Each row has a name. Each question is about the rows just above it. Places in a row count from 1.

Z161: [170 160 131 112 148 149  64 101 140 183 114 119 118]
Z272: [161 157 112 103 131 135  98 131 144 139 133 131 131]
Z815: [131 116 117  94 131 134 124 135  42 156 132 173 116]
Where does [170 159 131 112 148 149  64 101 140 183 114 119 118] differ from Z161, and what was there? => 2, [160]
Places of [131] in row Z272: => 5 8 12 13
Where does [131 117 117  94 131 134 124 135  42 156 132 173 116] differ from Z815, and what was there? => 2, [116]
The rest of the row after [131 135]: => [ 98 131 144 139 133 131 131]
Changed Z272: [161 157 112 103 131 135  98 131 144 139 133 132 131]. Place and old value: => 12, [131]
The rest of the row after [160 131]: => [112 148 149  64 101 140 183 114 119 118]
Where does [130 116 117  94 131 134 124 135  42 156 132 173 116] differ from Z815, and what was there? => 1, [131]

Z544: [122 193 234 111 146 195  78]
Z124: [220  90 175 201 117 130  51]
Z134: [194 106 106  43 106  75  75]
Z937: [107 109 106 181 152  82  75]
Z720: [ 91 207  91 142 149 149 101]
Z623: [196  90 174 220 128 125 129]
Z950: [ 67 185 206  94  97 148 117]
Where does [196  90 173 220 128 125 129] differ from Z623, and what was there? => 3, [174]
After [ 90 175], its row goes on with => [201 117 130  51]
Does one of the named rows hold [125 128 220 174  90] side by side, in this order? => no
After [117 130], its row goes on with => [51]
After [109 106 181 152], its row goes on with => [82 75]
At which places does Z134 hold [106]? => 2 3 5

Z23: [142 137 164 154 196 137  73 229 115 148 137 148]
Z889: [159 132 168 137 196 136  73 103 125 154 111 171]
Z549: [163 230 149 230 230 106  91  91 132 152 106 106]
Z254: [164 133 156 129 223 137  90  85 136 150 104 178]
Z907: [164 133 156 129 223 137  90  85 136 150 103 178]
Is [156 133] printed in one of the named rows, side by side and in this order? => no
The rest of the row after [230 230 106]: => [ 91  91 132 152 106 106]
Go on from [106  91  91 132 152] to the end of its row. => [106 106]
Places of [230] in row Z549: => 2 4 5
Go on from [196 137  73] to the end of its row. => [229 115 148 137 148]
Places of [148] in row Z23: => 10 12

Z678: [106  17 150 134 152]
Z410: [ 99 133 119  99 133]
Z620: [120 194 160 128 187]
Z777: [120  17 150 134 152]
Z166: [120  18 100 167  87]
Z4: [112  61 138  77 162]
Z803: [146 142 119 150 130]
Z664: [119 188 153 100 179]
Z42: [146 142 151 134 148]
After [194 160 128], its row goes on with => [187]
The rest of the row after [120  17]: => [150 134 152]
At which places does Z410 hold [99]? => 1 4

Z407: [135 165  40 123 117 154 157 108  91 111 118 188 117 140 170 120 183 101]
Z989: [132 142  76 195 126 171 181 195  69 154 106 195  93 145 201 144 194 134]
Z687: [132 142  76 162 163 171 181 103  69 154 106 195  93 145 201 144 194 134]
Where does [132 142  75 162 163 171 181 103  69 154 106 195  93 145 201 144 194 134] differ from Z687, and what was there? => 3, [76]
Changed Z407: [135 165  40 123 117 154 157 108  91 111 118 188 117 140 171 120 183 101]. Place and old value: => 15, [170]
One entry of Z687 was changed: [132 142  76 162 164 171 181 103  69 154 106 195  93 145 201 144 194 134]. Where, and from what? => 5, [163]
The rest of the row after [ 91 111 118 188]: => [117 140 170 120 183 101]
Every place of [195] in Z989: => 4 8 12
Where does [132 142  76 195 126 171 180 195  69 154 106 195  93 145 201 144 194 134] differ from Z989, and what was there? => 7, [181]

Z756: [128 105  99 101 169 108 133 132 112 230 159 173 130 142 133 130 166  74
  77 143  88 125 109 157 106 122 167 166 121 142 138 169 115 128  92  90
 118  50 129  88 142 119 137 149 179 142 214 202  96 101  97 176  80 185
 179 132 152]
Z62: [152  77 148 114 142  86 129  88 188 169 114 147 141  87 129 149 148 125
 118 102  83 111 117 115 159 186 222 130  88 119 125 139 178  74 157  91
 161 123 123 186 114 161 125 137 157 121 111 152  79 101  68 174  93 210
 154 130 114]
Z769: [162  71 124  90 138 127 145 195 172  77  92 171 111  93  89 195 145  91
 203 175  93  93 129 186 120  99 104 150  73 184 116 167 151  95 124 170
  45 136 147  58 141 139  73 137 135 160 139 149 132 131 140 160  46 211
 125 146 100]
Z97: [128 104  99 101 169 108  89 132 113 230 159 173  89 142 133 130 166  74
  77 143  88 126 109 158 106 122 167 166 121 149 137 169 115 128  92  89
 118  50 129  88 143 119 137 149 179 178 214 202  96 101  97 175  80 185
 179 154 152]
At which places does Z97 hold [89]? => 7 13 36
Go on from [ 88 142] to the end of its row. => [119 137 149 179 142 214 202  96 101  97 176  80 185 179 132 152]
One entry of Z769 was changed: [162  71 124  90 138 127 145 195 172  77  92 171 111  93  89 195 145  91
 203 175  93  93 129 186 120  99 104 150  73 184 116 167 151  95 124 170
  45 137 147  58 141 139  73 137 135 160 139 149 132 131 140 160  46 211
 125 146 100]. Where, and from what? => 38, [136]
Every place of [133] in Z756: => 7 15
Changed Z97: [128 104  99 101 169 108  89 132 113 230 159 173  89 142 133 130 166  74
  77 143  88 126 109 158 106 122 167 166 121 149 137 169 115 128  92  89
 118  50 129  88 143 119 137 149 179 178 214 202  96 101  97 175  80 185
 179 154 153]. Place and old value: => 57, [152]
Does one of the named rows hold [127 145 196 172] side by side, in this order? => no

Z966: [136 157 129 153 153 136 128 137 181 174 153 171]
Z871: [137 165 130 146 159 171 129 130 172 169 141 216]
Z714: [136 154 132 147 150 147 128 154 149 144 137 173]
Z946: [137 137 154 130 154 154 128 128 156 139 137 137]
Z333: [129 154 132 137 160 139 128 131 177 244 157 180]
Places of [137] in row Z946: => 1 2 11 12
At which places does Z714 hold [154]? => 2 8
One entry of Z333 was changed: [129 154 132 137 160 139 128 131 177 243 157 180]. Where, and from what? => 10, [244]
Go on from [177 244] to the end of its row. => [157 180]

Z751: [ 59 161 174 112 100 105  63 136 178 141 216]
Z171: [151 116 114 134 138 134 146 124 113 119  97]
Z405: [154 117 109 134 137 139 116 129 107 119  97]
Z626: [ 95 143 142 116 109 106  72 133 169 146 190]
Z279: [ 95 142 142 120 116 115 142 131 168 139 168]
Z77: [132 129 123 129 128 133 137 129 122 128 127]
Z431: [ 96 144 149 120 114 118  99 132 151 140 170]
Z865: [100 137 152 122 120 112  92 129 153 136 157]
Z59: [134 127 121 129 129 133 117 129 121 127 124]
Z389: [134 127 121 129 129 133 139 129 121 127 124]
Z222: [179 107  90 140 147 150 184 124  87 111  67]
Go on from [129 129 133 139 129] to the end of its row. => [121 127 124]
Is [129 116 139] printed in one of the named rows, side by side and in this order? => no
At which places does Z279 hold [142]? => 2 3 7
The rest of the row after [117 129]: => [121 127 124]
At which places does Z59 hold [121]? => 3 9
The rest of the row after [ 95 142 142]: => [120 116 115 142 131 168 139 168]
Where does [ 60 161 174 112 100 105  63 136 178 141 216] differ from Z751, and what was there? => 1, [59]

Z332: [170  35 217 209 141 218  99 158 120 220  60 140  63  77 217 112 178 218
 101 162 170 147 138 162 178  75  86 172  74  44]
Z891: [168 154  72  66  84 183 164  64  64 181 129  95  79  44 174 158 170 174
 117 218 175  46 181 100  35 106 171 194 121 201]
Z914: [170  35 217 209 141 218  99 158 120 220  60 140  84  77 217 112 178 218
 101 162 170  46 191 100  35 106 172 194 122 201]
Z155: [168 154  72  66  84 183 164  64 112 181  68  95  79 218 174 203 170 174
 117 218 175  46 116 100  35 106 171 194 122 201]
At which places does Z891 hold [64]? => 8 9
After [171 194 122], its row goes on with => [201]
After [140  84  77 217 112], its row goes on with => [178 218 101 162 170  46 191 100  35 106 172 194 122 201]
Every place of [181] in Z891: => 10 23
Where does [168 154  72  66  84 183 164  64  64 181 129  95  79  44 174 158 170 174
 117 218 175  46 181 100  35 106 171 194 120 201] differ from Z891, and what was there? => 29, [121]
Does one of the named rows hold [218 174 203] side by side, in this order? => yes
Whose row is [170  35 217 209 141 218  99 158 120 220  60 140  63  77 217 112 178 218
 101 162 170 147 138 162 178  75  86 172  74  44]? => Z332

Z386: [ 79 178 144 141  97 109 169 145 127]
Z46: [151  62 160 119 145  95 117 126 160]
Z489: [134 150 111 108 159 108 169 165 104]
Z158: [153 122 107  78 109 140 126 137  90]
Z64: [153 122 107  78 109  77 141 171 136]
Z444: [153  69 107  78 109 140 126 137  90]
Z365: [170 170 160 107 170 199 147 113 107]
Z761: [134 151 107  78 109 140 126 137 144]
Among the named rows, does one hold [ 78 108 140] next to each other, in this order? => no
At which places does Z46 hold [151]? => 1
Go on from [ 97 109 169 145] to the end of its row. => [127]
Every place of [170] in Z365: => 1 2 5
Where does [153  69 107  78 109 140 126 136  90] differ from Z444, and what was there? => 8, [137]
The rest of the row after [108 169]: => [165 104]
Go on from [134 150] to the end of its row. => [111 108 159 108 169 165 104]

Z115: [ 71  89  85  67 227 119 158 125 116 109 157 220  58  81  58]
Z165: [189 129  77 124 197 198  43 207 112  40 201  45  89  98 103]
Z79: [ 54 202  63  72 162  53 162 146 134 235 139  47 191 132  93]
Z636: [ 54  46 154 109  56 195  67 204 105 190 116 170  82  51 200]
Z668: [147 159 198  36 220  99  58 151 137 217 111 105  36  62  68]
Z330: [147 159 198 190 220  99  58 151 137 217 111 105  36  62  68]
After [71 89 85], its row goes on with => [ 67 227 119 158 125 116 109 157 220  58  81  58]
Among the named rows, does one hold [154  46] next to each other, in this order? => no

Z598: [103 122 145 123 167 196 132 153 143 101 125 143 154 171 119 118 157 152
 172 143 157 133 145  98 135 131 131 136 135 111 119 113 125 126 138 149
 115 133 112 120 118 122 120 101 139 132 139 116 142 131]
Z225: [132 113 107  97 133 116 134 106 148  89 121 132 109 153 117 142 120 144
 119 112 119 117 105 100 144  90 120 105 127 140 118 144 143 111 122 120
 124 143 111 131  83 115 125 108 140 135 126 135 144  85]
Z239: [163 125 131  90  85 133 132 140 180  80 112 150 123 139 113  97 146 118
 154 123 134 114 126  95 153 124 116 132 119 128 155 141 148 135 140 132
 141 153 142 123 138 100 130 145 137 131 118 127 147 126]
Z411: [126 129 131 119 138 136 118 120 127  83 127 130 101 154 120 148 117 147
 116 109 112 116 102  99 144  87 119 103 128 136 136 129 161 128 131 147
 114 122  47 139 148 119 133 138 116 114 146 106 146 138]
Z975: [154 123  98 120 101 124 150 127 134 188 139  95 137 112 148 166 117 138
 102 136 122 151 142 170  97 137 143 130 141 130 110 101  93 128  97 102
 124 132 159 122 132 145 125 117 117 152 118 159 121 117]
Z159: [125 137 134 104 135 129 118 148 141 151 133 110 111  97 141 144 106 111
  92 113 101 122 108 155 116 122 127 113 124 127 150 142 150 202 164 112
 141  91  26 137 161 193 166 125 132 103 125 195 109  88]
Z399: [156 103 147  93 137 121 124 172 112 132 140 160 112 109  90  93 119 133
 135 137 127 103 111 123 148 162 134 130  99 145 119 142 106 110 152 131
 136 109 153 141 128 103 124 135 133 125 152 126 139 147]
Z945: [137 127  99 131 104 115 129 111  87 171 137  98 130 111 149 164 118 132
  98 137 118 146 135 165 105 130 135 127 142 170 111 116 112 118 120 131
 115 125 154 122 139 145 144 141 124 112 121 131 120 131]
Is [145 132] printed in one of the named rows, side by side and in this order? => no
Is [135 140] printed in one of the named rows, side by side and in this order? => yes
Where does [156 103 147  93 137 121 123 172 112 132 140 160 112 109  90  93 119 133
 135 137 127 103 111 123 148 162 134 130  99 145 119 142 106 110 152 131
 136 109 153 141 128 103 124 135 133 125 152 126 139 147] differ from Z399, and what was there? => 7, [124]

Z770: [160 237 211 117 135  98 205 154 151 217 173 223 154  92 145 142  73 142
  82]
Z547: [152 216 216 100 135 123 205 160 151 205 173 199 154 110 144 142  70 142
  82]
Z943: [152 217 216  98 135 123 205 160 151 202 173 202 154 103 144 142  73 142
  82]
Z709: [160 237 211 117 135  98 205 154 151 217 173 223 154  92 145 142  73 142
  78]
Z669: [152 204 211 117 108 124 225 160 151 178 161 163 173  92 140 142 113 132
 101]
Z805: [152 160 211 128 135 123 173 160 173 167 158 173 154  92 144 142 119  92
 173]
Places of [119] in row Z805: => 17
Among the named rows, does one hold [128 135 123 173] next to each other, in this order? => yes
Is [135 123] printed in one of the named rows, side by side and in this order? => yes
Is [123 173 160] printed in one of the named rows, side by side and in this order? => yes
Places of [173] in row Z805: => 7 9 12 19

Z329: [168  72 211 110 131 106  63 126 172 146 177 138  60 127  21 137 103 137
 152 100 186 109  77 125  37 132  43 192  57  61  98  98  92 172 170 158
 128 122  94 112 129 141 119 108 124 172 129 127 150 163 154 159]
Z982: [117 128 121 126 119 118 136 121 129 128 122 128 128 137 123 138 103 143
 143 121 135 131 132 109 123 129 118 132 130 131 133 126 121 118 136 130
 137 139 123 116 130 126 125 125 134 133 120 124 133 134 131 130]
Z490: [168  72 211 110 131 106  63 126 172 146 177 138  60 127  21 137 103 137
 152 100 186 109  77 125  37 132  43 192  57  61  98  98 152 172 183 184
  99  74  72 140 122 165 119 100 105 204 172 140 156 175 167 186]
Z896: [114 134 114 127 120 117 141 122 125 128 118 127 134 138 130 141 133 142
 141 121 133 134 140 107 128 129 124 125 134 135 137 128 122 115 134 126
 140 145 128 113 130 124 128 126 124 173 112 124 131 130 129 126]
Z570: [188  74 221 118 146 132  50 137 168 143 183 135  63 109  35 111  98 107
 122 116 167 103  69 159  50 126  64 181  58  59  89 104 160 186 162 176
  86  59  84 168 120 166 126 108  99 189 189 144 148 159 157 176]
Z228: [ 96 124 115 117  99  82 147 107 140 135 117 136 119 160  96 173 136 186
 182  98 169 136 138  60  94 136  77 152 120 128 143 110 111  98 171 143
 152 157 105  82 133 128 115 109 136 160  94 121 153 164 147 150]
Z214: [156  99 157 123 137 125  91 131 150 137 158 133  95 120  79 121 115 121
 128  91 149 117  97 137  88  91  93 156  95  91 108 117 143 157 148 153
 108  95 101 145 123 147 123 117 115 161 157 137 137 145 144 153]
One entry of Z570 was changed: [188  74 221 118 146 132  50 137 168 143 183 135  63 109  35 111  98 107
 122 116 167 103  69 159  50 126  64 181  58  59  89 104 160 186 162 176
  86  59  84 168 120 166 125 108  99 189 189 144 148 159 157 176]. Where, and from what? => 43, [126]
The rest of the row after [137 139 123 116]: => [130 126 125 125 134 133 120 124 133 134 131 130]
Places of [91] in row Z214: => 7 20 26 30
The rest of the row after [124 172]: => [129 127 150 163 154 159]
Go on from [118 136 130] to the end of its row. => [137 139 123 116 130 126 125 125 134 133 120 124 133 134 131 130]
Does one of the named rows hold [126  65 181] side by side, in this order? => no

Z34: [202 115  76 194  54 103 201 185 122 152  65  98 102  44 147]
Z695: [ 68 227 158 201  71  75  53 195 146  53 222 146  53 108  38]
Z806: [ 67 194 186  85 145 211 209 203 100 110  39  91  69 169  37]
Does one of the named rows hold [ 54 103] side by side, in this order? => yes
Changed Z695: [ 68 227 158 201  71  75  53 194 146  53 222 146  53 108  38]. Place and old value: => 8, [195]
Every place of [146] in Z695: => 9 12

Z126: [ 95  66  79 122 116 137]
Z834: [ 79  67  79 122 123 223]
Z65: [176  73 157 154 181 154]
Z236: [125 121 148 121 144 106]
Z66: [142  38 138 133 171  95]
Z645: [155 188  90 159 164 120]
Is [ 89 159 164] printed in one of the named rows, side by side and in this order? => no
Changed Z236: [125 121 148 121 143 106]. Place and old value: => 5, [144]
One entry of Z236 was changed: [125 121 148 121 144 107]. Where, and from what? => 6, [106]
The rest of the row after [ 66  79 122]: => [116 137]
Places of [144] in row Z236: => 5
Does one of the named rows hold [106 144 121] side by side, in this order? => no
After [ 90 159 164], its row goes on with => [120]

Z659: [186 179 159 145  95 105 183 128]
Z807: [249 106 112  96  49 137 142 129]
Z382: [215  77 103 153  75  95 152 152]
Z266: [188 146 143 135 113 115 158 127]
Z683: [124 146 146 134 159 130 151 136]
Z349: [156 151 143 135 114 118 154 129]
Z644: [173  77 102  85 134 167 118 138]
Z951: [215 192 171 153  75  95 204 127]
Z316: [186 179 159 145  95 105 155 149]
Z713: [138  89 116  94 182 172 128 143]
Z80: [153 208 190 163 163 107 218 141]
The rest of the row after [156 151 143 135 114]: => [118 154 129]
The rest of the row after [143 135 114]: => [118 154 129]
The rest of the row after [173  77 102]: => [ 85 134 167 118 138]
One entry of Z659 was changed: [186 179 159 146  95 105 183 128]. Where, and from what? => 4, [145]
Does one of the named rows hold [ 85 102  77] side by side, in this order? => no
After [ 77 102], its row goes on with => [ 85 134 167 118 138]

Z152: [112 112  98 186 141 112 206 125 109 107]
Z543: [115 139  98 181 132 118 228 121 100 116]
Z606: [119 149  86 195 141 113 219 130 107 114]
Z421: [121 148  76 196 135 116 225 122 104 108]
Z280: [136 163  56 212 127 237 237 129 121 237]
Z670: [119 146  93 201 137 119 228 122 100 113]
Z878: [137 165  46 214 126 111 233 130 122 115]
Z173: [132 163  55 214 132 116 236 130 114 110]
Z204: [136 163  56 212 127 110 237 129 121 107]
Z841: [137 164  49 212 125 113 235 123 122 116]
Z641: [133 163  55 214 132  55  55 130  55 108]
Z427: [116 147  97 189 132 119 211 124 110 111]
Places of [237] in row Z280: => 6 7 10
Every place of [55] in Z641: => 3 6 7 9
Go on from [135 116 225 122 104] to the end of its row. => [108]
Is [119 228] printed in one of the named rows, side by side and in this order? => yes
After [119 228], its row goes on with => [122 100 113]
Places of [112] in row Z152: => 1 2 6
The rest of the row after [133 163  55 214 132]: => [ 55  55 130  55 108]

Z341: [139 178 176 119 213]
Z89: [138 144 177 100 213]
Z434: [126 186 122 187 213]
Z57: [139 178 139 213 213]
Z454: [133 189 172 151 219]
Z391: [167 110 176  86 205]
Z947: [161 144 176 100 210]
One entry of Z341 was changed: [139 178 176 119 212]. Where, and from what? => 5, [213]
Where does [126 186 122 186 213] differ from Z434, and what was there? => 4, [187]
Go on from [161 144 176 100] to the end of its row. => [210]
Where does [133 189 173 151 219] differ from Z454, and what was there? => 3, [172]
Is [176  86 206] printed in one of the named rows, side by side and in this order? => no
Does one of the named rows hold [139 144 177] side by side, in this order? => no
Places of [139] in row Z57: => 1 3

